The rows of M fall into 3 groups, and each row is roughly a mix of its group's hidden directions.
M (99 x 10):
[[-23  22  27  -2  -7 -39 -34 -22 -16  59]
 [ 31 -22 -10  15  46  22  57  -4  28  17]
 [ 17  22   1 -34  13 -16 -63  16 -31  34]
 [ 19 -25 -30  33  23  -6  56  -1  26  36]
 [ 16 -37  46  -4  32   7  -6 -50  -8 -36]
 [ 45 -37  51  10  16  -5 -26 -14  19 -34]
 [-63  -8  -2   0  21 -51  30  -3 -24  14]
 [ 65  30 -21 -30   4  41  13 -16  -2 -11]
 [ -9  48  25   4   9 -15  31 -48 -34  31]
 [  8  24  54 -38 -56  -2  -9  -6 -18  11]
 [-46  29  40 -18 -39 -25   2  40  -1   3]
 [ 21 -25  31  29  -4 -11  -3 -53  31 -44]
 [ 33   1   4  35  27  55  -6 -27  35 -25]
 [  0 -13 -14   7 -57  18  49  17 -16  42]
 [ 25  61   1  -3 -31 -25  23 -39  24   8]
 [ 33  13 -19   1  39  26  -7  60 -11 -32]
 [ -4  -1   7 -48  11   2 -50   0  46 -40]
 [-45 -30  31 -38   1  19 -26  23  -9 -43]
 [-27  27   6  13 -43  -8  58 -37  10 -20]
 [ 65   2  17  -3   9  27 -44  15  14 -31]
 [-41  -5  30  -9 -14 -18  41  -7 -46  41]
 [  4 -19  16  37  19 -15  -5  59  50 -12]
 [-27 -10  65   4  -3   7   8 -26  -4  54]
 [ 63  24  41 -13  15  14  -9  22  11 -36]
 [ 47 -52  19  15   6  51   8 -13 -11  12]
 [ 14  63 -33  -5 -38 -21 -35 -10 -13  -7]
 [-11 -18  10  15 -15 -34 -16 -63 -17  45]
 [ 15  52 -20  11  11 -39   1   2 -44  42]
 [ 30  13 -14  34  48 -18  -9  16  45 -37]
 [ -2  24 -25 -28 -22  20  29 -49 -48 -15]
 [ 31   1 -24 -41  -7  -1 -24  28  22 -60]
 [ -4  64 -45 -24   2 -25  10  -7 -23 -26]
 [-31 -21  39  -3 -64   7 -28  29   2  -6]
 [-16  -3  10 -24 -26  12   4 -27 -65  44]
 [ 28  67  12 -21 -34 -29   9 -15  17  15]
 [ 35 -45   3  16  42  22 -37 -15  37  -4]
 [-19  46   2  38 -39 -14 -48  -4  21 -16]
 [ 12  53 -21  -2  27  44  -1  39  -4 -33]
 [-46  -1 -12  -7  -2  10  34   0 -36  62]
 [  2   4  10  52  29   4 -25  -9  60 -25]
 [  3  40 -59  16  22 -34   0 -36 -10  18]
 [ 47  -1   0   3  30  59  -3  18  -2 -42]
 [-13 -48 -20  57  28   0   7  19 -15  34]
 [ 24 -11 -36  -3 -56 -21 -11  40  30  20]
 [ 12  41  -7  32 -50 -19 -21   0  45  20]
 [-37  -5 -30  23 -65   4  -9  38  -6   5]
 [-41  17  24 -39  -7 -11  43  28 -40  17]
 [-31  -9   2  49  -7  33  10  40  46 -19]
 [ 19 -32  44  17 -18 -28 -10 -23  47 -33]
 [ -1 -47  37 -17  11  39 -24 -13  27 -42]
 [ 82  23   1  -8   7  15 -10 -14  30   5]
 [-12 -56   9  34  19  13 -11   4 -36  47]
 [ 21  70 -21 -31 -37  -2 -10   1 -21  -8]
 [-46  19 -31  -1   2 -47 -14  30 -24  36]
 [-12   9 -10 -37 -49  18  21 -57 -19  17]
 [ 64 -28  -8  13 -15  52  -6  22   4  15]
 [-20 -19  28  -5 -37 -43 -42  35  30  -7]
 [-46  17   4  30 -29 -31  21 -27   9  49]
 [ 24   2  34  17  -1 -25 -20  55  37  35]
 [-52 -25  -8 -39   9  -2 -42  34  16 -25]
 [-31 -24  10  52  39  -6 -35 -12  32 -21]
 [ 15  51  -1   2 -18  17 -57 -26  -3 -37]
 [  6  56 -32   7  25  33   3  24  -1 -46]
 [ 12 -74 -12  22  -5  17   7 -31 -20  27]
 [ 19  44  10 -67 -13 -14  22  14 -27   8]
 [  1  10  17 -55 -48   6  -9   0 -54   5]
 [ 39  10   0   5 -28  36 -27  21  -5  62]
 [ 64 -37 -12   4  -9 -19 -35  27  16 -21]
 [ 61  -6   3  32  23   1  -8  34  47   7]
 [  8 -39 -25 -20 -17  30 -18  56  20 -32]
 [  3 -57  14   3  34  31  43 -12 -16 -30]
 [ 34  42 -49  20 -39 -25   4 -11  11  25]
 [ 14  45  -6 -54 -16  -1 -11  47   9 -30]
 [  7   5  -2 -24 -43  -2 -15  53  16  55]
 [ -1 -33 -15 -52 -20  46 -14 -42   8 -11]
 [ 11  17 -33  35  61 -23  18 -18  32   4]
 [-20  43  28  -2 -36  26 -24 -31 -45  -9]
 [  2 -43  66  -3  22 -23 -11 -31   6 -18]
 [ 15   2 -16  22 -12   4  20  80  29   0]
 [-42   7   8  17   5  20  37  -7 -28  62]
 [-30 -28 -19  56  28 -32  -9  10  31  26]
 [  6  15 -27  20 -12   3  37 -75 -10  12]
 [-21 -33   1  23  22  44  23  44  35 -24]
 [ -3  57  37 -36 -22 -21 -32 -13 -22 -12]
 [ 15   4 -13 -42   8 -16 -21  19  19 -71]
 [  1  16 -11  -5  31  18 -14  48  48 -48]
 [-23  -1 -45  -5  -9  -9  38  67   5   2]
 [-18  34 -20 -47   2  -6 -12 -20  20 -61]
 [ -5 -52  63 -12  18 -24   4  -8  15 -26]
 [ 38 -33  43  21  -5  15 -11   2  -1  59]
 [-17  54 -10 -16 -26 -10  40 -30 -28 -33]
 [ 28 -39  -2 -38  37   3  46  33  19   6]
 [  8  18 -49 -26  -5 -52 -45  16  -8 -12]
 [ 32   2   2  22  41 -19 -29  63  -2  20]
 [ 61  -2  -6  45 -24  21 -16  26  31   7]
 [ 57 -15 -16  29  13  29   0 -53  15   9]
 [-22 -12  11 -37 -52  24  15 -17 -43  31]
 [-22  -6  11  19 -17  -5  25  25 -64  45]
 [ 38 -28  12 -10  25   6 -59  14  17  40]]

Here is one row of each group, with its name. Which group are the others in?
[ 49  45  20  43   1 -27  29  10  18   9] -> (71)
[ 21  39 -18  -3 -60 -16  32  17   8  35] -> (109)
[-27 -15 -12 -46  30 -30   9  40 -13 -43] -> (12)

[ 47  -8  -3  18  50 -23  -8 -42  34   4] -> (109)
[-16  20  47  32   9  -1 -34   1  52 -30] -> (109)
[ 13 -41 -39  21  11   5  44  48  -2 -22] -> (12)
[ 33  26 -17  -7 -23 -24 -43   3  38 -47] -> (12)
[ 10 -54 -17  23  13  -4  45  44   6 -26] -> (12)
[ 18 -27 -27  44  43  24  29  11 -40   2] -> (12)
[-10  46 -11  14 -22 -12  56 -25 -40 -10] -> (71)
[ -9  42  27  34  10 -29  17 -52  -5  33] -> (109)
[ 23 -40 -10 -25  40  -3  45  36  30   7] -> (109)
[ -7 -39  24  39  12  -6  29 -46  -9  43] -> (109)
[-11 -38 -12 -22  38  10 -54  43  -3  -7] -> (71)
